Rotation paths and how fast each direction turns (degrees per step)
Each turn is a multiple of 5 degrees from 10 to 175, or 0.
Each row of a path follows its step; steps can be skipped.

step 0: [-1.91 -1.49  1.21 -1.99  1.81 -0.42 -0.51 -2.53 -1.09 -2.68 -1.13 -0.93
 -1.86 -1.45  1.03  1.37 -0.49  0.51 -0.94  1.19 -2.94  2.96 -1.34  0.13
 -0.41 -0.89  0.12  0.79 -1.91 -0.46  4.33 -2.27 -2.21 -1.04  2.23  1.43
 -0.91 -0.09  1.60  1.38  0.80  0.93  2.38  0.35 -0.82 -0.60  0.83 -3.97
  1.56  2.52 -0.92 -3.52  1.76 -3.34 -2.83  0.14  1.99  3.22]
step 1: [-1.51 -1.00 -1.82  0.66 -2.93  0.87  1.14  1.89 -0.38  0.13 -1.91  4.86
  2.65 -2.48  3.73  0.77 -3.65 -2.72 -4.02  1.67  0.39 -0.65 -0.94  1.38
  0.36  0.34 -1.00 -0.80  1.33 -0.94 -0.05  4.80 -0.84  0.07  2.39  0.07
 -0.86  0.12 -1.12 -0.96  3.72  0.14 -1.46  1.17  1.68  0.29 -1.25  0.34
  1.03  1.41 -1.21  1.14  3.00 -0.11 -0.81  0.19 -0.44 -0.34]
step 2: [-0.52 -1.60  0.63  1.53  1.33 -4.67  0.41 -3.27 -0.44 -1.76  0.00  3.56
  2.17  0.52 -1.54  0.93  1.50 -2.21  2.32  0.61 -2.06  1.53  0.77  0.50
  2.09 -2.63  0.66 -0.01  2.27 -1.33  0.99 -0.31 -2.63  2.94  1.28 -1.62
  3.28  0.77 -0.73  0.89 -0.80 -1.89  1.84 -2.71 -1.08 -0.43 -3.88 -0.20
 -0.15  2.51  2.27  0.62 -1.07  1.42  0.18  1.33 -1.79 -1.07]
step 3: [ 0.33 -0.85  2.31  0.15  0.83  0.93  0.64  1.16 -1.48 -1.38 -0.99  3.15
 -2.38 -2.07 -0.97  0.83  1.75  1.31 -0.75  0.72  3.64 -1.74  0.47  1.70
  0.48  0.78  2.50 -0.67  2.57  0.39 -1.41 -0.05 -0.31 -1.30  0.94 -0.35
  0.60  1.95 -0.65  0.95 -3.67 -0.61 -4.20 -0.54 -2.23  1.22 -1.50 -1.05
 -1.25 -0.33 -3.98 -3.92  3.18  3.17  2.02 -1.06  0.96  1.13]
step 4: [-0.40  0.35  0.80  0.28  0.55 -1.24  0.06 -1.85 -4.04 -2.15  0.20  2.03
  1.52  1.35 -0.72  0.89  0.79 -1.34  1.54  2.90 -0.43 -0.76  1.48 -0.81
 -3.06 -0.89  0.86 -3.41 -1.11  1.74  1.82 -0.10 -0.51 -0.54 -0.48  0.91
 -1.22  4.51 -0.81  1.86 -1.38  1.80  1.30 -0.31  3.28  0.13  2.71  4.47
 -1.65 -3.48  0.73 -1.88 -1.07 -1.53 -1.64 -0.08  1.08 -2.60]
step 5: [ 0.47 -5.16 -2.18 -0.23 -2.85 -1.34  0.01  1.86  0.55 -0.89 -0.28 -0.06
 -0.46  1.89 -0.72 -2.42 -1.87  0.85 -0.97 -0.78  0.91 -3.18  1.26  0.13
  1.24  3.46  3.16 -2.50 -2.56 -2.89 -0.33  1.96  0.37 -1.45 -1.65  1.12
  0.98 -1.74 -0.97  2.86 -0.36  1.70 -0.24 -1.22 -1.30 -0.65  0.32 -2.98
 -1.51  0.08  2.70 -3.63  0.04 -1.93  0.93  1.19 -0.09 -1.21]
step 6: [ 2.26 -0.75  4.74 -0.81 -2.61  1.33 -0.36 -1.03 -0.04 -1.70 -1.06  0.16
  0.46  1.65 -2.93  0.20 -4.56 -2.10  0.72 -0.09  1.24  2.40  0.67 -0.49
 -0.15  1.93  0.42 -1.23 -2.79  0.39  1.12  0.92 -0.01 -0.20  1.50 -0.80
 -2.63  1.67  0.03 -3.27 -0.88 -1.40  4.33 -2.13 -0.80  0.64  0.86 -0.19
  1.00  1.62 -1.13  0.10 -1.91  0.49  1.17 -4.20 -2.23  1.26]
step 7: [-0.74 -1.46  0.60  0.68 -0.65  2.42  2.73  0.92  0.82  0.30  2.25  2.03
 -1.47  1.27  0.04 -2.44 -3.23 -2.89  0.51  0.22 -4.37 -3.39 -1.27 -1.43
  1.00 -2.69  2.02  1.95  1.51 -1.43 -1.21 -2.20  2.48 -1.95 -0.02  3.50
  0.78  0.44  0.69 -2.56  0.87 -0.38  0.18 -0.35  1.37  0.46 -0.58 -0.31
 -1.99 -0.92 -2.65 -0.51  0.23  0.27  2.13  3.22 -2.03  1.18]
step 8: [ 0.43 -0.52 -0.92  0.17 -1.04  3.65 -1.27 -1.19  1.40 -2.13  1.45  3.64
  0.86 -2.05  0.12  3.28  0.94 -1.20 -1.35  0.05  2.19  1.42 -1.68  0.56
 -0.84 -3.31 -1.50  1.78 -3.39 -1.16  2.06 -3.62  2.86  1.38 -1.33  0.06
  1.26  1.84  3.09  0.51 -1.24 -0.45  0.55 -1.07 -3.63  0.57  2.05  0.80
  0.96  0.80  4.50 -1.16  0.99 -1.08  0.26  0.55  0.02  0.50]
step 9: [ 0.57 -1.54 -0.54  4.01  0.32  1.47 -1.42 -0.88 -4.36 -0.69 -2.20 -2.08
  1.76 -1.43  0.78  0.71 -1.13 -0.11 -2.18  3.37  0.41 -4.64 -2.68 -0.73
  0.61  0.22 -1.05 -0.58  1.22  0.11 -3.10 -2.10 -1.04  0.32 -1.58 -0.36
 -1.32  1.11 -0.96 -2.08 -1.53  1.25 -1.27  1.73 -1.36 -1.76 -1.85 -1.75
  1.08  2.80 -1.07  0.92  0.52 -3.71 -1.37  1.05 -1.98  0.08]
Directions:
[-0.47 -0.18 -0.42  1.21  1.03 -0.77 -0.17  0.60  0.26  0.67 -1.31  0.38
  0.29 -0.82 -0.11  0.70  0.08 -0.15  0.15  0.23 -0.71 -0.33 -0.08 -0.19
  0.08 -0.38 -0.17 -0.40  0.44  0.17  0.35  0.22 -0.26 -0.43  0.04 -0.80
 -0.41  0.07  0.40  1.07 -0.52 -0.85 -0.62  0.63  0.00  0.54 -0.07  0.32
 -0.35  0.13  0.33 -0.22 -0.34 -0.22  1.01 -0.99  0.13  0.13] => 45
[-0.01  0.78 -0.55 -0.18 -0.50  0.18 -0.12 -0.36 -0.48 -0.09 -0.09 -0.31
  0.27 -0.07 -0.49  0.47  1.04  0.44  0.34  0.47 -0.13  0.46 -0.61  0.25
  0.16  0.44 -0.28  0.39 -0.18 -0.87 -0.04  0.34 -0.78 -0.32  0.69 -0.03
  0.37  0.55 -1.20  1.05 -0.56  0.32 -0.45  0.31  0.07 -0.16 -0.83  0.36
 -0.43 -0.18 -0.51 -0.23  0.48  0.64  0.05 -0.03 -1.10 -1.46] => 45
[-0.38  0.29  0.19 -0.12  0.30  0.20  0.15  0.94 -0.58 -0.13  0.22 -0.58
 -0.03 -0.33 -0.59  0.98 -0.61 -0.01  0.49  0.54  1.22  0.07  0.60  0.61
 -0.64  0.38 -0.04 -0.10 -0.30 -0.16 -0.18 -0.62 -0.76 -0.32  0.91 -0.05
 -0.41 -0.22 -0.07 -0.92 -0.53 -0.19  0.25  1.21 -0.08  0.23 -0.30 -0.09
  0.70  0.99 -1.03 -0.72 -0.57 -0.27  0.14  0.35  0.36  0.39] => 125
[ 0.27  0.01 -0.23  0.65  0.44  0.20  0.11 -0.60  0.00 -0.12 -0.25 -0.34
 -0.13  0.21 -0.40 -0.82 -0.16 -0.39  0.48  0.48 -0.83  0.42 -0.04  0.31
 -0.16  0.18 -0.21 -0.16  0.45 -0.16 -0.50 -0.90 -0.37  0.41 -0.47 -1.07
  0.14  0.40  0.11  0.87  0.63  0.44  1.50 -0.34 -0.43 -0.39 -0.51  0.24
  0.09 -0.10 -1.31  0.05 -0.07 -1.10  0.49  0.59  0.98 -0.34] => 160
[-0.61 -0.41 -0.36 -0.25 -0.86 -0.17  0.67 -0.42  0.45  0.02  0.64 -0.08
 -0.05 -0.44  0.59  0.11 -0.67 -0.74 -0.61  0.02 -0.95  0.08 -0.20 -0.14
 -0.38 -0.56  0.42  0.41 -0.29 -0.64  0.41 -0.87  0.18  0.57  1.22 -0.64
 -0.17 -0.55  0.23 -0.89 -0.38 -0.90 -0.25 -0.07 -0.33 -0.20 -0.88  0.06
  0.48 -0.50 -0.27  0.38  0.58  0.16  0.36 -0.82  0.42 -0.94] => 60
[-0.07 -0.38  0.76 -0.21 -1.26 -0.10  0.52 -0.58  0.28  0.49 -0.45 -0.96
  0.32  0.66  0.09  0.59  0.28 -0.31 -0.26  0.62  0.44 -0.76  0.04 -0.42
  0.04 -0.67 -1.07 -0.29  0.11 -0.32  0.14  1.22 -0.04 -0.71  0.09 -0.19
 -0.35 -0.13 -0.63  0.62  0.28 -0.18  0.59  0.17  0.10  0.43 -0.32 -1.29
  0.77 -0.22  0.39  0.05 -0.07 -0.62 -0.04  0.15  0.88 -0.11] => 80

step 0: [-0.04 -0.56  2.96  1.49  2.06  1.61 -2.60  0.74  0.77  1.33 -1.13 -0.70
  1.55 -0.13 -1.61  0.49  1.55 -2.38 -1.41  0.37 -0.91  2.47  4.90 -1.57
  1.72 -1.22 -0.14  3.50 -1.59 -1.37 -4.68 -0.98 -1.52 -0.10  2.10 -0.82
 -3.56 -2.38 -0.77  0.45  0.81 -0.56  0.51 -0.10 -1.19 -1.60  4.22  2.28
  0.17  2.40  1.75  0.21  2.48 -2.21  2.42  3.75 -1.18  0.88]
step 1: [-4.48  0.51  1.72  0.44  0.97 -2.97  0.27 -1.16 -0.02  0.40  0.17  2.68
 -2.07  0.82  0.54 -1.86 -1.38 -2.88  2.75 -3.41 -1.33 -0.66  1.87  2.55
  0.34  0.49  0.53  0.31 -2.18 -0.44  1.01  2.20  1.20 -0.16  1.16  2.12
  0.90 -0.07 -2.13 -0.54 -0.05  2.13 -1.44  1.74 -4.52  0.92  0.99 -2.54
  3.79  5.15 -0.99 -3.03 -1.49 -2.01  0.03  1.36  0.03 -0.01]
step 2: [ 0.14  0.57  1.30  1.99 -0.60 -1.69 -0.52  0.99  1.68 -0.66  0.97  1.44
  1.19 -0.68 -1.68  0.53 -2.81  4.30 -1.92 -1.77  1.67 -1.43  3.06  0.02
  1.22 -0.76  1.64  0.16 -3.89  1.60 -1.80  0.45  0.82 -2.41 -0.21  2.65
  5.25  0.32  1.89 -0.25  3.29  1.08 -0.54  3.66  0.98  0.09 -0.42 -1.39
 -1.28  1.08  3.14  4.19 -2.05  2.34  1.11  0.35  2.45 -1.39]
step 3: [ 2.04  1.07  5.26  1.39  2.14  2.88  1.16 -4.47  0.81  0.50 -1.55  0.68
 -0.02  2.59 -3.00 -0.29  1.06 -1.80 -2.12 -1.20 -0.21 -0.68 -0.22 -1.69
 -0.77  0.91  2.42 -0.60  1.90  0.54 -4.51  0.30  0.88  0.50 -1.73 -3.58
  1.36  1.47  1.63 -0.12 -0.92 -0.32  1.40  1.95 -1.37  0.12  0.27  1.69
 -0.74  2.04 -1.21  3.89 -1.51 -0.03 -1.41  3.29 -2.89 -1.77]
step 4: [ 1.46 -0.96  0.97 -3.53  0.86  2.52  0.49 -1.04  1.97  0.76  1.25  4.91
 -1.24  1.30 -1.22  0.07  0.78 -5.55 -0.47 -0.59 -1.00 -1.08 -0.57  0.79
 -2.33 -0.34 -1.97  3.39 -0.93 -0.05  6.07  3.80  2.04 -0.65  0.94 -0.69
 -1.03  1.15  0.56  0.25 -0.31  0.64 -0.22  3.78 -1.10 -1.72  2.73 -1.68
  0.74 -1.17  0.79  0.99 -1.94  0.56  1.42  0.17  1.46 -1.22]
step 5: [-2.31 -1.08  2.78 -1.11 -0.20 -0.05 -2.12  1.67  4.23  2.92  0.19  1.24
  2.08  1.95  0.07 -1.46  1.26  2.62 -1.37 -0.17 -0.17  2.03  1.23 -1.52
  2.20  2.45  1.48  5.52  0.64 -2.05 -1.06  0.66 -0.94  0.47  2.98  1.32
 -0.03  0.98 -0.51 -0.33  3.81  3.77 -0.25 -1.64 -1.27 -2.06  0.20  0.05
 -3.89 -2.20  1.59  0.98  1.34  1.60 -0.14  0.51  3.29 -0.36]
step 6: [ 0.23  4.08  1.53 -2.66  1.60 -1.88  1.93 -0.88  1.21  1.49  2.00 -1.01
 -0.93  0.59 -1.74 -1.78  0.02  0.66  0.07 -0.50 -2.41 -0.33 -1.34  3.80
  1.93  2.85 -0.69 -0.71  2.05  1.31 -3.10  1.73 -2.75  1.03 -0.10  3.23
  0.81  2.67 -0.58 -3.65 -2.31  1.70 -1.74  1.10 -4.41  2.13  1.07  1.50
 -0.09  0.21 -2.46 -0.83 -0.10  0.64 -0.92  2.90 -1.57 -3.20]
step 7: [ 3.91  0.64 -0.05  1.08  4.13  0.31  0.71 -1.02  0.86 -0.37  2.83 -1.61
  1.32 -0.27  0.26  3.43  0.41 -0.40 -0.06 -0.52  0.93 -3.42 -0.01  2.07
 -0.26 -4.58 -2.88  0.06  1.34  1.31  0.69  3.90 -1.40 -2.82  2.45  3.69
 -0.10  1.22 -1.13 -1.07  2.87 -0.68 -2.77  1.20  1.69 -2.06  0.29 -2.06
 -0.95 -0.45  2.37  3.08 -1.12 -0.18  2.28  1.84 -0.30 -0.21]
step 8: [-2.00  0.02  0.93  0.39  1.97  0.67 -2.12 -1.20  3.38  2.17 -2.05 -1.75
  2.01  0.28 -0.42  0.39  1.42 -1.02  0.11  0.53  0.02  0.46 -0.72 -5.28
 -3.28 -2.52  3.39  1.06  1.51  0.60 -2.71  1.59  0.31  0.17  1.68 -2.16
  0.48  4.37 -3.86  3.02  1.18  0.64 -2.86 -1.57 -0.59 -1.72 -1.93  0.20
 -0.72  2.90 -2.98 -0.07  0.40  0.81  2.75  2.39 -0.28 -0.78]
step 9: [ 0.28  1.18 -1.54 -2.32 -1.17 -0.49 -2.24  0.16  1.05  0.10 -0.51  0.21
 -2.42 -2.03  0.03 -1.51 -0.73 -2.04 -2.93  0.32 -0.56  0.80  0.55  0.62
 -0.26 -4.04 -0.56  4.53 -2.22  1.29 -0.44  1.77 -1.00  0.76 -0.03  1.52
  1.33  2.04 -0.28  0.58 -3.46 -0.64 -0.10  4.13 -3.71  2.76  4.04  1.97
  3.12  0.61 -1.72 -1.77  2.39  1.00  3.34  0.31  1.82 -2.35]
Directions:
[ 0.28  0.87 -0.48  0.02 -0.30 -0.76 -0.86  0.11  0.66  0.25 -0.81 -0.31
  0.40 -0.21  0.12  0.58  1.07  0.03  0.45  0.47  0.14 -0.04 -0.64 -0.14
  0.07 -1.29  0.31  0.20 -0.11 -0.28 -0.15  0.40 -0.25  0.24 -0.23  1.26
 -0.39  0.78 -0.24 -0.41 -0.26 -0.88 -0.52 -0.50  0.53  0.89 -0.18  0.19
  0.25 -0.06 -0.03 -0.70  0.52 -0.76  0.69  0.18 -0.46  0.61] => 35
[ 0.99  0.17  0.10  0.25  0.55 -0.01 -0.14 -0.74 -0.59  0.86 -0.11 -0.07
  0.42 -0.32 -0.66 -0.03 -0.01 -1.05 -0.37  1.25 -0.65  0.22 -0.70  0.02
  0.01  0.04  0.00 -0.12  0.32 -0.33  0.34 -0.66  0.62 -0.15  0.30 -0.37
  0.25  0.08  0.37  1.48  0.38  0.76 -0.89  0.19  1.36  0.02  0.08  0.28
  0.54  0.10  0.27  0.10 -0.22  0.44  0.38  0.36 -0.57  0.25] => 85
[ 0.85 -0.24  0.01  0.15 -0.01  0.47  0.10  0.67  0.72  0.32 -0.52 -0.44
 -0.71 -0.18  0.54  0.62  0.16  0.45 -0.53  0.07 -0.15 -0.72  1.04 -0.29
  0.81  0.74  0.12  0.44 -0.71  0.48  0.73  0.18 -0.57 -0.17 -0.05  0.77
 -0.16  0.13 -0.79  1.12  0.89 -0.42  0.38  0.19  0.77  0.04  0.22 -0.19
 -0.17  0.24 -0.25  0.53  0.36  0.47 -0.96 -0.28 -0.84  0.45] => 140
[-0.39  0.53 -0.02  0.14  0.37 -0.71  1.20 -0.01 -0.24  0.39  0.46  0.34
 -0.08  0.07 -0.13 -1.05  0.36  0.55  0.36 -0.89  0.19  0.00 -0.48  0.10
  0.16 -0.54  0.58  0.40 -0.39 -0.65 -0.92  0.28  0.26 -0.34 -0.01  1.00
 -0.32 -0.67  0.28  0.80 -0.63 -0.16  0.39  0.23  0.95 -0.88  0.58 -0.41
 -0.12 -0.51 -0.66 -0.38  0.15  1.04 -0.02 -0.42 -0.74 -0.20] => 85
[ 0.64  0.28 -0.31 -0.76  0.57 -0.28 -0.73  0.89 -1.12  1.22 -0.14  0.71
  0.20  0.26  1.37 -0.48  0.28 -0.35  0.62 -0.29  0.00  0.12  0.02 -0.28
  0.06  0.74 -0.18 -0.37 -0.64 -0.16 -0.18 -0.92 -0.45 -0.01  0.10  0.22
 -0.91  0.47  0.39 -0.79  0.33  0.21  0.10 -0.71  0.01 -0.16  0.66 -0.31
  0.23  0.18  0.46  0.45  0.15  0.20 -0.12  0.50  0.02 -0.89] => 65
[-0.04  0.84  0.95 -0.11 -1.00  0.40  0.01  0.30  0.47  0.11 -0.53 -0.54
  0.03  0.25 -0.54  0.80  0.48  0.20  0.45  0.18 -0.16  0.30  0.10  0.83
  0.14 -0.46  0.45 -0.59  0.27 -0.07  0.88 -0.73 -0.50 -0.18  1.03 -0.14
 -0.65 -0.16  0.45  0.08  0.29  0.90  0.60 -0.07 -0.57 -0.49  0.65 -0.03
 -0.06 -0.42  0.22 -0.53 -0.17  0.00  0.34 -1.14 -0.73 -1.09] => 60
